In the rows, 128 means zero.
Each run below is a few steps of one of 6 hidden systems, one row a step.
E, trace 1:
[[113 144 116 129 134 116  40 118 137 158 108 111 108 140 149 129 132  87
  207 138 110 119 121 106  84 159]
 [117 126 100 201 111 114 106 101 142 144  93 137 133 121 112 196 135  75
   54 128 142 137 134 110 110 147]
 [141 104 158 142 135  99 173 119 178  65 140 175 124  55 133 145 122 120
  108 143 131 102 132 144 109  95]
 [120 145 175  56 110  78 180 159  89 117 136 125 157 145 130 111 153 172
   88 145 126 109 149 140 106 119]
 [140 108 120 116 118 184 153 144 110 144 168 124 133 177  79  85 134 180
  131  74 126 155 126 151 185 120]
 [118 133 114 119 134 152  70 126 140 165 155 115 109 140 144  80 103 139
  237 133 121 132 109 123 109 144]
 [113 160  91 175 122 133  74 106 115 192  99 108 136 134 137 165 110  97
   94 158 147 145 127  87 112 168]
 [155 121 132 177 161 143 141  95 168  89 115 161 116  46 134 170 103  92
   93 137 135 115 129 116 145 109]]
A, trace 2:
[[127 149 116 200 142 157  96 119 153 137 117 124 151 145  99 147 159  98
   66 101  94 168 140 142 164 168]
 [123 137 165 153 133  91  99 114 187 115 162 151 136  79 129  99 132 110
  165 118  93 109 135 171  63 133]
 [117 159 141 114 100  98 183 132  95 170 140  99 165 112 142  96  90 161
   74 130 152 141 129 175  99 103]
 [159 101 103 142 147 193 158 106 128 130 141 136  96  84 126 118  62 140
  160 108 164 135  99 124 177  84]
 [121 119 143  45 140 120 138 162 108  97 119 124 107 151 169 114 135 158
  197 180 133 109 125  92 140 121]
 [122 147 102 130 139 154 108 140  88 144  68  88 131 184 133 163 155 105
   90 127 121 162 132 102 184 154]
 [128 112 126 171 141 117  61 107 178 104 106 151 103 114 119 160 157  60
  170 111  95 114 127 122 100 146]
 [ 95 143 151 128  84  43 144 137 131 134 126 129 161 132 130 140 154 123
   70 142 130 116 146 157  52 133]]
B, trace 3, 8 rows:
[[146  75 139  85 109 134 204 139 112  93 147 150 107 123 109 119 117 166
  139 102 159 107 117 140 144  69]
 [125 108 151  52 133 130 117 163 114  94 138 141 110 177 128 109 170 164
  197 146 110 109 133  95 141 141]
 [131 119 106 134 121 165  51 117 113 173 137 132 115 188  78 129 157 123
  163  92 115 128 132  89 132 171]
 [135 142 128 182 135 126  59  85 171 159 153 156 124  75 118 134 105  96
  153 131 121 108 129 112  72 152]
 [121 171 148 152 118  93 135 111 126 154 142 140 170  83 135 153 114 137
   34 179 145 121 152 107  92 151]
 [146 110 145 116 103 120 207 125 107 124 150 142 142 101 100 122 105 161
   65  96 158 117 130 160 128  79]
 [127 108 161  44 123 107 173 164 111  92 148 133 120 143 143  87 138 175
  182 137 128 106 127 143 125  98]
 [122 113 110  80 113 155  91 148  83 161 130 113 111 214 105 115 153 156
  180 116 131 129 128  88 147 154]]
U, trace 4 (8 x 26):
[[154 163 108 171 151 191  93  92 109 194 143 119 141 111 102 130  93 130
   87 112 134 148 131 102 161 156]
 [141 152 143 123 152 113 100  95 142 143 129 130 112  49 166 114  73 103
  185 151 133  95 120 124  73 114]
 [115 160 129  90 118  80 152 136  72 143  66  90 140 131 167 164 124 110
   72 158 149 120 136 116 109 118]
 [155  74 113 127 132 149 171 119 117  87  88 134  88 115 110 159 123  94
  131  69 142 115 113 145 163  68]
 [103  93 141  82 107  94 124 171 142  85 125 133 111 189 135 112 182 134
  200 128 105 117 126 141 108 128]
 [111 110 100 169 102 156 108 140 132 141 139 142 141 203  80 152 174 140
   80 118 125 162 139 102 167 173]
 [140 111 136 185 135 151 100 104 198 120 192 183 125  83 102 114 115 137
  159 129 119 121 127 126 111 144]
 [108 188 165 116 123  84 128 136 128 157 157 122 177 106 154 106 121 160
   79 188 125 129 151 129  85 161]]
G, trace 5 (8 x 26):
[[122 141 125 153 132 158 149 141 130 121 143 144 158 148 119 154 145 162
   40 177 136 162 144  88 188 166]
 [167 127 174 118 180 154 158 124 164  66 148 154 126  67 130 102 127 137
  141 116  94 116 135 155 163 104]
 [123 175 166  89 125  79 133 134  96 152 108  83 159 134 136  91 143 121
  111  89  90 126 140 195  87 119]
 [135 103  81 182 105 156 101  97 119 180 113 116 109 145  85 141 109  91
  130  52 143 138 110 146 121 115]
 [107 108  97 117 116 113 112 125 133 139 118 128  90 114 176 137  84 121
  210 179 171 113 101  92  91 112]
 [106 138 114 120 117 127 145 153 103 129 112 127 146 168 144 167 146 155
   62 199 156 149 140  68 162 161]
 [161 100 151 135 169 169 152 130 165  53 140 170 116 102 108 139 154 136
  117 121 104 126 136 116 194 122]
 [125 159 187  82 142  75 131 147 134 103 125 110 150 124 144  86 164 125
  142 110  71 113 144 190  90 125]]
B, trace 6:
[[130  80  96 105 127 156 147 151 102 100  77 109  89 187 125 146 148 110
  159  87 133 142 108 129 183  98]
 [117 100 115 142 149 139  81 138 170  84  95 135  91 151 144 145 161  80
  207 127  95 131 114 120 142 140]
 [105 147 109 195 139 130  73 125 164 130 106 123 143 154 126 163 165  85
   93 144  98 161 136 116 139 183]
 [125 137 124 214 132 129 141 108 182 125 132 133 151  85 120 132 113  99
   73 103 116 161 126 186 127 123]
 [110 162 159 131 141 103 190 154 153 100 130 108 165  93 177  99 114 145
   89 164 115 160 130 189 136 113]
 [121 134 121  99 129 151 188 160  89 131 112  78 139 164 145  93 114 161
  112 109 134 170 115 174 187  98]
 [135 111 111  93 155 166 129 143 118 116 100  92  89 138 164  96 103 121
  226 110 122 143  98 147 168  94]
 [123 145 106 119 160 147  71 132 113 132  68  98 107 152 167 157 136  88
  167 159 116 140 120  83 157 156]]
E, trace 7, 8 rows:
[[147 123 114 170 138 197 155 114 140 152 175 131 138 111 100  92  86 164
  113  97 137 166 116 155 184 115]
 [134 166 143  85 156 125  98 118 113 157 129 102 116  84 179  87  80 133
  208 158 130 110 116 120  96 122]
 [138 152  99 133 129 147 115 107  67 177  75  98 129 140 123 174 115 101
   64 116 151 136 130  93 150 135]
 [165  81 126 137 158 159 134 108 153  72 111 163  80  83 121 154 119  94
  167 100 130 101 117 115 156  89]
 [109 126 153  69 111  58 114 149 105 103  90 129 123 158 143 156 179 111
  135 151 119  89 143 105  78 137]
 [121  84 113 168  97 146 149 140 143 109 143 155 137 185  66 151 178 138
   71  87 126 150 135 137 164 137]
 [109 112 153 133 124 114 117 143 191  99 185 157 125 119 136  80 133 154
  205 147 107 126 124 154  95 133]
 [ 95 180 128 141 104 105 112 138 107 193 141 100 175 158 138 115 123 151
   74 162 133 155 144 131  99 169]]
D, trace 8:
[[115 113 115 188 110 125  85 103 186 149 179 166 121  98 120 121 105 126
  171 145 141 121 120 119  73 146]
 [119 168 156 136 110  86 146 118 124 159 157 143 170  82 135 132 107 155
   53 178 149 116 147 117  79 145]
 [178 135 165 126 156 164 164 105 121 115 159 156 144  75  85 117 119 150
   67  91 118 111 146 134 165 112]
 [158 130 174  49 141 114 115 126  92 125 132 128 119 128 104  92 149 133
  173  75  95  80 143 142 101 112]
 [126 133  95 103 101 148 111 125  59 203 112  85 120 183 106 112 109 137
  141  78 149 137 117 128 128 123]
 [132  95  82 170 117 164  81  95 147 165 143 146  88 113 119 139  83 111
  195 119 162 124 104  96 111 124]
 [111 135 127 136 100  78 110 111 129 152 134 156 130  98 141 169 111 124
  104 191 168  94 137  76  58 146]
 [151 117 140 162 119 136 160 108 127 118 149 171 150 100  79 171 136 137
   24 121 145 117 149 103 145 132]]
U, trace 9, 8 rows:
[[139 108  94 158 104 173  91 107 104 175 144 146 123 173  64 157 139 135
   95  97 148 130 134  75 151 158]
 [143 113 145 140 126 117  89  97 166 132 175 183 112  76 109 128 113 128
  173 139 136  81 133  97  68 135]
 [123 168 164  99 109  73 132 125  93 153 130 131 165 119 124 145 140 146
   49 162 137 103 160 103  81 149]
 [174 114 143 125 132 146 167  95 100 134 129 138 124  84  83 131 107 120
   84  52 136 101 131 152 136  82]
 [123 119 153  55 107  93 127 143 100 138 138 117 116 149 128  82 134 147
  204  98 122  95 124 155  77 103]
 [123 115  91 111  92 148 109 131  67 183 116 114 123 205  90 148 143 142
  108 104 155 136 129  87 143 146]
 [153  80 114 144 124 155  90  96 151 127 156 183  85 104  90 148 113 120
  181 114 151  88 120  75 110 124]
 [116 148 164  94 112  66 105 133 122 128 140 156 147 129 130 149 162 139
  105 182 127  87 156  79  69 166]]
G, trace 10:
[[117 133  99 147 129 137 111 134 105 129  73 118 130 170 129 193 159 100
   64 153 137 148 136  78 167 158]
 [141  88 142 146 155 129 134 127 187  44 113 174  99  92 131 164 153  95
  148 139 111 110 129 116 145 115]
 [ 95 141 166 111 105  50 153 161 146  96 123 123 160 147 143 121 176 127
   98 143  99 127 146 174  83 133]
 [118  93 105 196  94 144 149 126 161 136 156 140 139 155  76 122 138 128
   94  67 129 161 121 181 138 119]
 [105 114 117 128 118 128 142 137 156 139 162 116 114 112 165  74  77 154
  215 144 147 142 100 167 106 100]
 [104 169 103 127 121 150 140 145  89 182 119  80 157 164 157 114 101 161
   94 169 150 178 124 122 160 150]
 [165 129 116 149 184 203 129 110 135 108 110 129 106  86 138 139  95 116
  134 126 129 144 116 107 208 118]
 [134 170 167  72 171  88 126 135 109 100  70  93 129  95 184 128 133  95
  142 150  97 106 136 139 114 118]]
D, trace 11:
[[135 177 158  46 140  96 127 138  57 152  89  89 142 137 154 123 134 132
  110 141 119 106 145 117 111 131]
 [158 105  91 145 146 196 120 108  99 142  92 113  99 142 100 149 115 104
  126  67 137 143 110 118 195 112]
 [114  95 119 120 113  88  81 123 148 113 103 144  87 131 141 149 141  84
  213 128 128  94 118 112  68 120]
 [ 88 119  91 159  72 100 154 139 109 159 111 121 145 162 132 171 124 133
   54 159 178 152 127 112 112 136]
 [139  83 130 182 131 159 147 121 198  79 175 189 119  97  96 138 131 140
  122 125 128 132 125 127 155 122]
 [110 152 186  79 118  68 136 156 133 108 156 141 159 139 135  99 169 160
  120 159  99 106 155 142  80 150]
 [139 153 125 137 138 180 150 133 101 165 146  98 159 156 100  92 122 163
   76  90 115 173 132 160 189 135]
 [147 135 144 117 167 152  82 112 152 127 141 124 104  92 139  80 107 114
  230 103  95 116 115 149 116 122]]
A, trace 12 (8 x 26):
[[158 165 136 150 157 142 141  88 121 161 123 107 137  43 140 109  60 109
  105 100 135 126 122 163 117  96]
 [152 115 145  65 137 115 168 123  99 112 113 122  99  76 156 116  82 134
  177 124 154  89 113 136 107  66]
 [131 100 104  73 117 144 170 152  67 120  78 102 100 174 141 151 125 138
  129 121 162 130 115 106 171  92]
 [121  77  90 140 128 157  96 140 141  98  95 141  87 187 116 170 164 100
  174 122 127 136 116  84 166 141]
 [ 87 126 129 147 103  84  86 151 160 112 121 141 140 182 128 157 194 111
  119 165 106 134 145 109  97 179]
 [115 148 129 208 113 113 115 112 168 145 144 143 167 116 102 146 144 112
   42 123 114 152 146 153 111 160]
 [140 132 165 155 132 114 153 111 180 114 185 162 147  55 118  93 104 144
  120 122 117 116 135 173  94 112]
 [136 147 154  84 129 132 199 141  99 137 157 106 150 107 144  71  89 186
  116 125 141 136 127 172 143  89]]

Which system made each of these runs?
trace 13, 2 rows:
[[120 112 115 137 142 167 146 148 153  92 147 158 124 135 149 147 125 167
  125 208 152 152 125  69 189 148]
 [129 151 163 119 164 126  96 145 154  83 127 152 145 139 133 142 185 129
  112 173  81 129 155  92 156 182]]
  D
trace 14, 2 rows:
[[ 97 102  71 158  98 153 148 143 128 151 134 123 118 159 152 147  88 156
  134 183 188 167 102  94 156 129]
 [156 100 117 144 164 196 146 120 154  87 142 164 104  93 128 147 103 145
  138 154 148 134 115  84 201 120]]
  B
trace 15, 2 rows:
[[138 123 156  99 114 101 196 147 101 103 115 117 148 139 107 121 155 139
   62  78 115 128 141 184 139  92]
 [134  95 125 107 114 156 143 145 121 132 154 115 116 172  93  73 135 154
  182  52 115 142 114 181 146  99]]
  U
trace 16 (2 x 26):
[[128 153 155 114 124  66  87 103 131 147 109 121 123  87 144 126 123  83
  160 117 112  85 134 145  37 123]
 [ 92 131 110 134  73  71 141 132  99 168 109 118 142 152 134 165 126 124
   69 156 170 126 131 114  74 132]]
  B
trace 17 (2 x 26):
[[142 152 147  90 175 145  73 132 114 111 100 129 119 142 144 147 162 116
  151 162  96 115 143  64 161 171]
 [146 150 165 146 158 109  77 109 153 100 116 155 140 106 106 163 179  85
   89 127  80 104 159 104 115 170]]
  G
trace 18 (2 x 26):
[[135 124 137  62 139 116 124 150  79  95  66 114 111 175 133 163 177 111
  122 127 115 109 141  90 155 130]
 [143  84 121 152 135 144  91 120 147  94 102 149  99 159  81 163 181  77
  143  61  97 117 131 129 143 131]]
  U
trace 19:
[[156 155 186  51 176 115 152 139 109  80 115 126 130  89 161 112 136 143
  137 154 101  96 144 119 143 115]
 [149 153 143  99 158 140 113 133  85 126  74  87 134 162 115 128 168  96
  105  67  81 137 140 154 165 130]]
  U
trace 20 (2 x 26):
[[125 177 103 128 132 130 107 104  81 201  99  86 136 107 163 137  67 118
  110 161 162 134 121 100 110 135]
 [150 113 112 114 143 129 148 103 103 119  77 124  88  70 160 168  76  95
  141 135 170  99 110 102 128  78]]
  U
trace 21, 2 rows:
[[ 96 111 109 176 109 118 140 149 157 115 101 100 138 175 124 121 162  96
  116  78  98 176 118 204 140 121]
 [ 89 110  91 187 114 128 130 138 183 128 125 107 115 132 163 110 102 103
  183 129 132 174  95 184 116 112]]
  G
trace 22:
[[156 141 130  82 154 158 173 124  81 139 101  85 117 101 149  94  79 135
  144  87 137 131 112 168 163  73]
 [124 120 110  67 139 142 111 150  87 136  84  84  91 172 159 111 124 119
  216 117 126 128 108 123 145 110]]
  U
trace 23 (2 x 26):
[[141 131  95 208 125 155  96  81 139 175 122 137 124  96 101 165  96  88
   85 100 147 136 123 114 122 137]
 [133 144 162 146 146  89 164 116 167  88 126 154 142  42 160 142 110 116
   86 169 130 109 138 142  99 107]]
  B
trace 24:
[[121 150 180 114 138  89 170 153 152  91 137 116 162 113 140  85 153 138
  104 111  83 139 141 209 115 114]
 [122 129 114 167 107 133 141 122 128 166 129  95 140 144 101  95 117 115
  113  48 116 162 118 212 121 105]]
  G
trace 25:
[[128 182 152 114 169 128 120 141 117 113  97 114 157 125 162 148 148 129
   70 191 105 145 151  93 168 169]
 [165 130 157 159 169 138 134 105 154  80 110 149 131  75 104 154 151  84
   76  85  89 117 144 149 153 118]]
  G
trace 26, 2 rows:
[[159 123 179 103 156 113 134 128 136  63 116 159 131 114  95 148 186 107
   92  96  83  92 155 128 142 127]
 [118 120 140  94 105 101 136 152  98 130 105  96 135 192  99 110 179 118
  124  56  93 135 134 185 123 118]]
  D
trace 27 (2 x 26):
[[100 142 136 128  80 100 120 138 122 186 187 126 163 164 105  85 132 178
  121 127 133 137 138 148  73 152]
 [144 153 127 168 136 176 119  99 140 184 196 135 151  90 105  84  75 170
  120 120 139 146 125 138 134 138]]
  D
trace 28, 2 rows:
[[167 139 133 158 173 165 109  98 129 119  95 117 123 103 101 139 139  76
  104  55  87 133 132 154 168 122]
 [123 133 136 120 128  72 101 114 135 129  85 109 107  95 161 132 116  68
  179 112 118  97 120 158  55 102]]
  G
trace 29 (2 x 26):
[[141 133 159  87 128  64 137 116 101 107  76 123 116  92 136 158 141  80
  112 103 118  78 138 143  74  96]
 [132  81 102 116  90 130 186 137  86 128  98 117 111 164 100 151 128 127
   96  71 162 131 115 147 148  79]]
  D
